Each row is where one point has got to under a steady rotation. How many ticks took it there?
The counts run from 0 to 608.
[6,53,-289,200,77,76,-139,47,-75,303,66,-327,290,-153,-111,19,36,333,-248,22,383,231,-31,-97,6,81,62,-174,-274,-278,187,103,49,-144,144,-410,-58,26,-257,226,42,-333,-38,-137,-77,-17,322,54,237,-208]  117
[-144,73,-261,320,-223,86,110,-45,266,92,-51,-482,322,-66,-91,191,210,34,-240,-160,73,267,-28,40,141,62,180,-192,-186,153,36,143,41,-147,217,-560,-276,31,162,-9,104,40,271,-80,-169,138,-78,-55,186,180]  418
[112,-81,163,297,-197,234,338,-173,248,64,-268,-319,133,-28,-124,39,246,5,-226,-157,-212,15,-253,-83,168,72,489,-214,96,67,101,269,-128,-115,19,-79,-112,-79,121,-42,-7,183,-1,-35,41,319,-229,32,-228,458]  453
[89,-177,-102,212,-52,110,361,40,172,-235,39,-500,121,10,170,-24,125,-142,-258,205,-121,-226,22,144,268,112,14,65,-8,72,-343,219,-77,-111,244,-479,15,-163,15,114,-42,-259,100,-141,-262,145,-144,78,-276,285]  601
[43,-43,-250,-65,-56,-71,135,-6,-3,-61,178,-199,112,-177,196,-29,-104,302,-391,179,93,343,-54,71,-10,59,58,-42,-312,-266,-52,4,-258,-51,184,-388,139,-127,-343,323,32,-333,-240,-606,107,269,43,87,27,-64]  204
[-10,108,44,404,-129,261,346,90,-142,300,361,-325,209,86,-68,381,297,135,-54,-229,28,190,-136,-263,40,-195,311,-58,66,-8,106,116,455,-197,-13,-29,-100,-70,52,215,312,12,52,148,97,-142,245,68,247,-54]  538
[60,156,-144,-173,-84,126,-24,-72,160,212,-170,-260,325,-63,6,74,103,285,-210,-235,-66,167,-7,92,52,209,17,-337,-470,-241,198,329,-287,-59,53,-437,81,139,-266,246,52,-184,-179,-217,-167,144,160,-125,155,-31]  114
[8,-235,-223,78,4,45,319,153,18,-111,102,-422,125,-221,191,80,156,-74,-74,291,-59,-10,134,-25,350,146,170,301,-39,-111,-371,108,-43,-143,101,-428,-1,-19,-149,191,188,-370,361,-321,-80,83,-109,161,-181,-190]  165
[281,-68,-49,109,-292,28,142,-158,143,92,25,-351,-83,-222,-68,22,254,-70,-318,-144,-55,-58,-279,-34,211,330,388,-296,-153,-133,-130,184,122,-310,295,-153,-226,140,-22,235,-24,12,492,-47,-66,194,-183,-92,-104,-86]  198
[-66,-96,354,151,41,193,363,7,144,-24,-175,-326,237,-132,169,5,213,-35,-72,85,-439,-149,185,121,190,80,246,4,48,-146,166,457,-178,-144,-117,-58,203,-165,-199,-36,109,-74,-225,-95,3,187,-19,28,-417,367]  529
[71,-199,167,-273,-270,272,222,157,11,64,43,-403,158,-125,-9,130,310,36,-184,-145,-266,195,-222,-54,259,146,587,-286,33,16,13,385,41,-233,25,141,43,275,-67,85,162,23,-15,-51,148,89,-45,32,36,25]  273
[-89,-103,307,-108,-107,144,328,41,-57,16,38,-411,137,-39,154,127,382,133,-366,-54,-310,201,-56,82,13,-161,339,-203,134,96,-2,322,-73,37,94,12,191,-163,-113,60,165,168,-269,-220,71,154,150,-55,5,509]  185
[-110,39,395,394,-68,-13,296,47,-39,156,45,-258,30,-146,136,-59,276,51,-142,-214,-169,-206,-31,-165,25,257,249,-66,-33,-235,35,269,-207,-178,17,112,223,-311,-390,70,59,-59,420,-40,-76,165,-55,-35,-230,195]  305
[324,-81,66,122,-155,663,443,-135,212,-73,167,-457,186,75,193,98,30,-179,-109,183,-87,-31,-109,-36,45,-52,90,-6,138,24,19,168,42,-251,-107,8,59,-24,-15,223,-100,199,-185,-81,132,120,64,-129,-194,416]  407
[90,206,31,322,-20,-3,49,71,44,86,163,-185,231,130,-97,-5,-59,292,-377,-169,127,-109,-334,-1,-127,67,-69,-353,-251,-70,144,186,-181,-43,207,-218,82,-371,-294,212,-189,-360,-317,-39,-122,88,149,-36,38,285]  337
[89,-218,-248,-25,-68,430,169,-7,12,132,-97,-442,288,-113,-207,130,344,226,-380,202,145,239,-189,-131,40,2,353,-186,126,38,4,215,53,-101,122,-228,-84,133,-17,225,113,110,-44,-166,-219,-100,354,-64,119,201]  151
[171,18,-145,168,-254,482,249,-53,184,-35,244,-596,319,40,99,134,85,-180,-217,158,35,145,-54,93,95,-132,-41,-117,22,205,-53,114,212,-201,126,-400,-159,-4,154,199,-69,38,-130,-43,22,82,124,-81,104,348]  61
[-6,-275,148,-94,-135,206,392,118,-72,115,-67,-333,65,-97,-67,174,437,123,-158,-125,-350,111,-189,-146,256,61,667,-29,195,-60,-125,409,177,-144,-54,105,-8,109,-64,80,315,-42,52,-21,79,-29,11,132,-73,-39]  272
[381,-113,-128,366,-7,122,394,57,27,-7,246,-318,-60,38,-36,-52,-15,-23,-122,113,67,-352,-394,-87,205,155,47,52,10,-111,-339,95,146,-249,221,-210,-100,-107,-56,387,-90,-434,-3,-4,-160,13,21,126,-261,-65]  556
[172,56,36,458,58,-76,170,-41,17,105,203,-192,38,-101,152,-11,-255,183,-100,27,161,-138,-73,-33,50,83,-135,67,-267,-432,168,-4,4,-185,67,-357,47,-402,-218,220,-79,-492,-178,-194,138,256,9,199,-274,-145]  518
[-319,-27,-184,78,103,86,61,126,-117,124,47,-305,328,-242,101,113,238,272,-155,164,76,159,262,-59,47,91,5,110,-197,-312,-7,184,-119,-56,10,-371,234,-127,-403,160,344,-313,66,-314,-159,-74,279,92,85,-194]  386
[525,-26,6,22,-55,260,269,-226,75,-76,168,-432,-170,-142,197,-66,30,-111,-256,254,-76,-288,-117,77,58,193,-57,-34,-120,-294,-172,32,16,-222,227,-169,116,-71,-164,571,-91,-88,108,-248,-102,255,145,-72,-165,12]  244
[271,-84,240,39,-257,373,262,133,-138,-103,365,-208,-23,-55,169,119,129,-84,-99,79,-164,-43,-313,-126,133,172,467,-35,24,-230,-39,89,140,-368,63,410,138,-82,-235,295,105,-78,26,-8,270,2,-18,-28,-167,-19]  49
[352,-81,206,285,-216,37,363,-201,0,176,211,-130,-298,-47,160,16,-88,214,-319,-106,-50,73,-421,-144,-87,-53,389,-122,32,-249,34,10,105,-146,92,106,-44,-285,-86,353,-34,60,-99,-321,373,323,-42,160,-138,38]  321
[32,-10,245,167,-18,490,270,173,-212,88,252,-403,185,-48,42,169,444,39,-169,98,-78,31,-79,-157,16,-92,213,-65,236,-71,109,226,261,-179,-6,190,156,-73,-148,241,268,111,44,67,2,-208,451,-68,57,221]  227
[181,-97,122,-108,-54,172,-42,147,-6,276,190,-535,106,-243,254,-273,86,19,-245,-113,74,-66,-94,23,38,228,-16,-331,-181,-107,-13,284,-94,-263,74,-93,80,24,-581,98,-222,-268,163,-90,5,127,184,-118,44,72]  80
[47,340,58,406,-258,-2,193,-176,90,-67,127,25,205,100,-235,370,132,256,-147,-174,-148,91,-353,52,23,41,309,-242,-251,-222,396,154,-16,-43,146,-64,23,-287,70,268,287,-62,-397,11,-69,35,-76,57,-28,134]  413
[157,-104,249,-283,-54,318,249,96,-145,54,227,-260,15,-65,340,11,53,152,-259,-52,-135,233,-129,5,-78,-52,224,-156,-53,-199,76,226,-79,-168,-46,172,278,-21,-396,335,107,-30,-340,-411,311,184,222,-24,-16,-1]  7
[-93,-105,-221,374,-43,24,204,-87,173,183,-184,-508,204,-222,-146,75,300,91,-283,35,139,168,106,-49,130,2,213,-65,8,60,-126,146,45,-51,201,-547,-237,-141,145,-2,179,-4,356,-117,-288,149,32,60,40,200]  419
[142,-176,-174,248,-153,98,259,-50,-9,252,26,-273,-3,-49,-256,75,222,209,-283,-92,200,128,-499,-332,132,106,506,-140,16,-24,-268,145,242,-149,162,-147,-243,49,89,239,87,-116,289,-44,-31,-20,42,121,80,-62]  196
[-214,142,-64,146,-56,-70,3,-60,146,96,-38,-304,314,-300,166,115,85,146,-161,-32,80,161,321,97,12,231,13,-101,-408,-293,148,191,-337,-85,90,-416,186,-158,-363,12,113,-73,295,-335,-135,235,13,-133,37,34]  384
[37,-99,88,233,-191,124,483,18,-34,293,72,-418,-56,38,20,49,319,175,-280,-271,-51,111,-329,-285,55,-13,450,-90,188,91,-255,154,149,-125,37,11,-147,-96,23,233,98,172,370,-135,57,64,29,52,61,140]  541
[111,295,-84,196,-39,147,350,-258,250,-97,-20,-342,142,64,209,131,14,134,-206,8,-65,-17,119,219,-76,3,-187,-94,-289,-145,95,129,-216,0,57,-516,125,-248,-78,340,-34,-68,-253,-343,-205,299,98,-42,-50,261]  24
[111,-34,8,167,-247,196,245,221,-52,51,326,-373,80,-26,225,-54,142,-116,-39,-98,25,-142,-234,-168,196,303,66,-31,-177,20,-343,122,-2,-360,95,-94,-42,87,-323,312,-146,-353,532,38,-37,-24,8,-103,18,-157]  122
[-129,-53,-132,325,-114,211,191,182,213,-158,115,-418,482,26,-7,159,70,-224,25,87,-97,-63,61,127,399,235,54,70,-109,162,-62,276,-98,-193,74,-479,-53,14,-25,-133,15,-383,90,128,-194,-28,-274,76,-167,174]  255
